(in the rows, 128 means zero)
X: several groups of rows, each row roughly a mix of its group's hidden directions
X (87 x 12)
[[127, 110, 75, 129, 118, 137, 95, 147, 113, 167, 113, 146],
[112, 126, 169, 127, 96, 102, 113, 159, 154, 102, 119, 154],
[122, 136, 81, 153, 126, 128, 120, 77, 116, 138, 152, 105],
[113, 146, 163, 117, 140, 121, 140, 82, 103, 84, 127, 119],
[136, 128, 127, 106, 106, 175, 136, 132, 130, 87, 171, 126],
[140, 121, 182, 93, 130, 138, 146, 118, 160, 101, 144, 119],
[95, 129, 161, 120, 149, 110, 83, 125, 111, 130, 90, 137],
[110, 130, 86, 143, 131, 147, 140, 144, 111, 169, 171, 134],
[128, 131, 135, 96, 159, 149, 86, 141, 102, 159, 101, 141],
[126, 139, 164, 105, 113, 150, 116, 123, 124, 71, 158, 128],
[137, 123, 143, 120, 133, 165, 119, 115, 106, 75, 167, 120],
[157, 108, 136, 154, 158, 90, 149, 115, 145, 132, 86, 130],
[134, 126, 107, 105, 148, 183, 134, 154, 112, 153, 146, 103],
[97, 154, 151, 72, 129, 154, 118, 121, 103, 135, 124, 138],
[100, 116, 102, 129, 121, 120, 79, 132, 118, 159, 108, 165],
[130, 118, 94, 145, 147, 149, 152, 137, 136, 155, 152, 77],
[117, 81, 108, 134, 150, 141, 126, 162, 153, 162, 104, 127],
[125, 111, 76, 174, 137, 105, 130, 132, 118, 152, 113, 110],
[172, 135, 144, 143, 130, 107, 175, 105, 139, 100, 128, 109],
[137, 116, 126, 160, 181, 111, 103, 114, 127, 141, 124, 88],
[145, 114, 142, 127, 135, 162, 129, 121, 116, 74, 171, 116],
[123, 134, 149, 137, 90, 87, 105, 119, 139, 97, 114, 166],
[137, 126, 181, 83, 130, 132, 110, 110, 137, 108, 104, 114],
[146, 143, 179, 117, 148, 141, 164, 113, 135, 94, 137, 111],
[140, 103, 85, 157, 136, 102, 117, 121, 133, 165, 96, 140],
[130, 139, 176, 83, 124, 158, 127, 132, 142, 110, 156, 141],
[151, 96, 100, 172, 155, 108, 146, 133, 141, 157, 127, 116],
[113, 144, 119, 128, 116, 90, 130, 137, 145, 178, 85, 141],
[160, 138, 111, 132, 112, 148, 156, 127, 154, 110, 176, 101],
[134, 133, 159, 114, 123, 153, 117, 119, 120, 70, 165, 119],
[107, 149, 155, 106, 113, 131, 109, 110, 83, 103, 118, 161],
[125, 127, 147, 123, 102, 117, 124, 119, 151, 66, 106, 99],
[127, 140, 155, 118, 93, 138, 136, 128, 155, 71, 152, 126],
[144, 120, 154, 142, 120, 92, 160, 100, 158, 94, 107, 116],
[106, 125, 117, 118, 145, 139, 174, 119, 120, 174, 166, 122],
[142, 84, 114, 164, 175, 120, 130, 135, 134, 149, 119, 108],
[145, 109, 156, 127, 117, 106, 128, 108, 157, 85, 105, 92],
[108, 151, 105, 117, 135, 152, 118, 144, 93, 170, 147, 160],
[135, 117, 94, 123, 166, 163, 143, 122, 101, 156, 125, 93],
[101, 102, 121, 132, 156, 121, 103, 140, 117, 167, 82, 140],
[160, 144, 142, 134, 127, 103, 144, 74, 115, 94, 115, 142],
[164, 126, 128, 142, 109, 96, 116, 99, 129, 109, 94, 167],
[175, 134, 119, 152, 136, 105, 158, 79, 134, 120, 121, 126],
[132, 110, 76, 130, 123, 146, 112, 165, 125, 173, 127, 126],
[102, 129, 96, 118, 122, 143, 81, 132, 117, 166, 135, 159],
[115, 147, 164, 100, 133, 139, 144, 109, 94, 82, 131, 112],
[117, 131, 78, 153, 105, 142, 91, 151, 105, 137, 147, 122],
[111, 101, 136, 166, 134, 107, 100, 125, 170, 148, 103, 144],
[149, 150, 143, 122, 97, 124, 151, 133, 171, 100, 165, 110],
[132, 123, 165, 108, 104, 144, 136, 142, 149, 76, 156, 133],
[126, 119, 91, 133, 75, 121, 112, 174, 131, 128, 139, 123],
[140, 119, 87, 136, 153, 173, 117, 118, 119, 132, 158, 94],
[141, 97, 93, 155, 149, 119, 149, 144, 149, 171, 115, 118],
[125, 150, 172, 136, 120, 93, 145, 96, 144, 90, 137, 137],
[120, 105, 87, 150, 152, 149, 132, 135, 133, 166, 132, 87],
[67, 118, 102, 134, 119, 115, 91, 125, 103, 135, 122, 122],
[134, 133, 168, 82, 157, 141, 104, 128, 119, 137, 95, 144],
[148, 125, 152, 128, 128, 149, 133, 116, 119, 70, 171, 116],
[144, 110, 64, 143, 109, 114, 120, 143, 114, 156, 113, 128],
[156, 146, 141, 129, 135, 136, 177, 126, 149, 119, 168, 96],
[91, 151, 129, 115, 81, 127, 145, 108, 127, 89, 141, 111],
[147, 99, 137, 147, 161, 102, 172, 117, 159, 130, 111, 111],
[132, 161, 130, 122, 131, 136, 112, 137, 101, 153, 128, 192],
[131, 140, 184, 91, 133, 131, 151, 113, 149, 100, 123, 145],
[181, 137, 118, 146, 131, 107, 154, 79, 128, 118, 120, 133],
[121, 122, 160, 71, 151, 158, 106, 129, 118, 146, 124, 112],
[158, 115, 106, 172, 103, 89, 127, 113, 156, 126, 111, 136],
[166, 103, 95, 157, 134, 130, 174, 131, 135, 136, 151, 121],
[134, 140, 131, 126, 156, 130, 157, 128, 116, 176, 142, 177],
[110, 133, 89, 128, 131, 152, 97, 150, 94, 168, 146, 131],
[149, 129, 91, 122, 101, 157, 163, 140, 156, 132, 162, 119],
[142, 105, 135, 127, 142, 170, 123, 127, 124, 82, 170, 110],
[99, 125, 116, 133, 105, 103, 79, 119, 121, 137, 111, 172],
[106, 149, 98, 124, 137, 150, 118, 146, 93, 170, 143, 159],
[103, 152, 153, 89, 113, 146, 105, 124, 95, 97, 138, 147],
[115, 140, 82, 148, 112, 152, 101, 162, 107, 136, 156, 141],
[151, 120, 98, 139, 162, 139, 155, 93, 103, 138, 117, 93],
[149, 103, 86, 184, 139, 113, 127, 149, 138, 136, 130, 119],
[78, 145, 92, 129, 92, 139, 136, 127, 111, 116, 149, 105],
[161, 110, 143, 119, 178, 140, 115, 146, 130, 167, 121, 151],
[133, 105, 81, 132, 120, 144, 156, 154, 148, 171, 120, 135],
[141, 157, 157, 110, 118, 157, 148, 123, 135, 95, 172, 109],
[120, 116, 74, 136, 140, 134, 102, 119, 114, 178, 123, 139],
[142, 138, 172, 127, 100, 105, 148, 138, 146, 77, 128, 129],
[117, 139, 186, 111, 123, 118, 104, 132, 149, 85, 134, 120],
[128, 123, 175, 113, 121, 136, 118, 141, 159, 77, 150, 118],
[130, 188, 130, 111, 102, 131, 118, 97, 113, 109, 153, 118]]

which group is each row in? (one row of each group first)
[116, 154, 167, 92, 113, 143, 121, 125, 105, 83, 138, 141] -> <91>
[106, 153, 105, 119, 131, 150, 122, 141, 94, 168, 150, 163] -> <111>
[106, 155, 164, 99, 97, 120, 116, 120, 107, 102, 117, 161] -> <117>

[100, 122, 72, 162, 130, 127, 154, 140, 119, 149, 145, 113] -> <111>
[123, 105, 172, 116, 135, 148, 113, 136, 129, 72, 147, 129] -> <117>
[127, 160, 179, 100, 135, 148, 143, 119, 136, 104, 160, 134] -> <91>
[104, 119, 115, 131, 140, 108, 114, 142, 132, 179, 79, 140] -> <117>
[148, 130, 100, 122, 126, 149, 164, 158, 123, 136, 158, 83] -> <91>
[132, 145, 158, 143, 103, 85, 143, 103, 148, 88, 137, 134] -> <91>
[105, 121, 102, 129, 149, 137, 105, 119, 84, 163, 95, 146] -> <117>
[131, 123, 134, 151, 101, 107, 171, 109, 159, 93, 150, 111] -> <111>
[147, 112, 108, 174, 132, 84, 134, 116, 136, 123, 89, 120] -> <111>
